Small tables with named rows and columns. After each table, cells are looked up by row and column.

tagosur =
|  | gusade | kimuz | mudale | nis | gel | lubiz | tob | zunen | pazuza |
|---|---|---|---|---|---|---|---|---|---|
| movo | 2461 | 611 | -6306 | -1259 | 2485 | -1252 | -3788 | 2453 | -4399 |
| movasa | 2423 | -3730 | -2647 | -5375 | 975 | -658 | -4928 | 2822 | -1769 |
| lel | -1017 | 3587 | 1724 | 3619 | -2753 | -6290 | 5363 | -140 | -3618 |
| garona | -857 | 3475 | 1573 | 3437 | -2599 | -6170 | 5124 | 15 | -3621 |
| tuto | -5998 | 4961 | -4826 | 6652 | -2187 | -1708 | 2339 | -7152 | -3354 |
| sonipoz | -1910 | -5404 | -4019 | -5408 | -516 | 2268 | -6807 | -2608 | 170 |
| degaliv | 2160 | -1210 | 1558 | -2491 | -1063 | -4387 | 512 | 3365 | -2364 |
| sebane | -4143 | -4166 | 721 | -3051 | -3899 | -886 | -1732 | -4286 | 570 |

gel of movo is 2485
gusade of tuto is -5998
zunen of lel is -140
tob of lel is 5363
tob of sonipoz is -6807
mudale of movo is -6306
lubiz of movo is -1252
nis of sonipoz is -5408
tob of garona is 5124
pazuza of tuto is -3354
kimuz of garona is 3475
tob of movasa is -4928
pazuza of sebane is 570
nis of lel is 3619
zunen of sonipoz is -2608
lubiz of sebane is -886
lubiz of degaliv is -4387
gel of garona is -2599
gusade of sebane is -4143
pazuza of lel is -3618

zubuk =
	difi	nenovar	rasis	rel	dosama	neke	lekeruv	nemuzi
seg	66	27	38	24	60	49	42	46
topemel	49	41	32	40	56	36	37	54
kud	46	28	33	42	27	72	83	5
gidad	47	30	30	40	27	71	82	6
zus	50	35	62	32	46	58	56	30
bal	42	54	55	44	55	24	11	76
zemopa	48	30	24	45	31	55	57	28
fumeto	31	57	50	57	36	35	35	51
vufa	53	43	80	27	63	47	48	43
tegunat	71	25	34	22	65	53	44	47
leta	25	53	39	64	19	41	45	41
zosinom	7	64	55	69	18	34	45	42
lel	41	55	54	44	54	27	27	63

neke of lel = 27
rasis of bal = 55
rel of topemel = 40
lekeruv of gidad = 82
nemuzi of gidad = 6
nemuzi of leta = 41
rel of bal = 44
dosama of topemel = 56
rel of zemopa = 45

Table mevepa
columns: rak, vof, nuv, vutofoz, vinebam, putuv, lipetig, non, geluz, durof
taf: [63, 81, 163, 76, 103, 65, 150, 94, 92, 94]
ligase: [54, 61, 134, 93, 84, 90, 120, 89, 78, 92]
ripu: [118, 121, 94, 59, 91, 98, 74, 161, 166, 39]
segebez: [117, 110, 107, 68, 79, 91, 67, 154, 160, 45]
gupifor: [142, 152, 125, 68, 142, 86, 101, 143, 136, 81]
vusofuv: [87, 87, 107, 144, 116, 114, 130, 43, 17, 161]
kasedib: [92, 81, 101, 87, 60, 94, 67, 121, 129, 74]
funimo: [123, 115, 75, 127, 108, 126, 89, 79, 90, 131]
fope: [124, 158, 123, 97, 199, 73, 156, 112, 88, 116]
sug: [53, 73, 172, 57, 77, 54, 148, 93, 108, 72]
nutimit: [107, 108, 54, 128, 85, 154, 58, 75, 97, 126]
mebago: [158, 155, 46, 140, 132, 166, 62, 116, 101, 130]
gemuf: [83, 79, 93, 140, 105, 130, 126, 55, 45, 148]

What is the geluz of sug in mevepa?
108
What is the non of sug in mevepa?
93
What is the rak of funimo in mevepa?
123
What is the nuv of fope in mevepa?
123
What is the nuv of vusofuv in mevepa?
107
What is the geluz of fope in mevepa?
88
What is the vof of fope in mevepa?
158
What is the rak of ripu in mevepa?
118
What is the durof of vusofuv in mevepa?
161

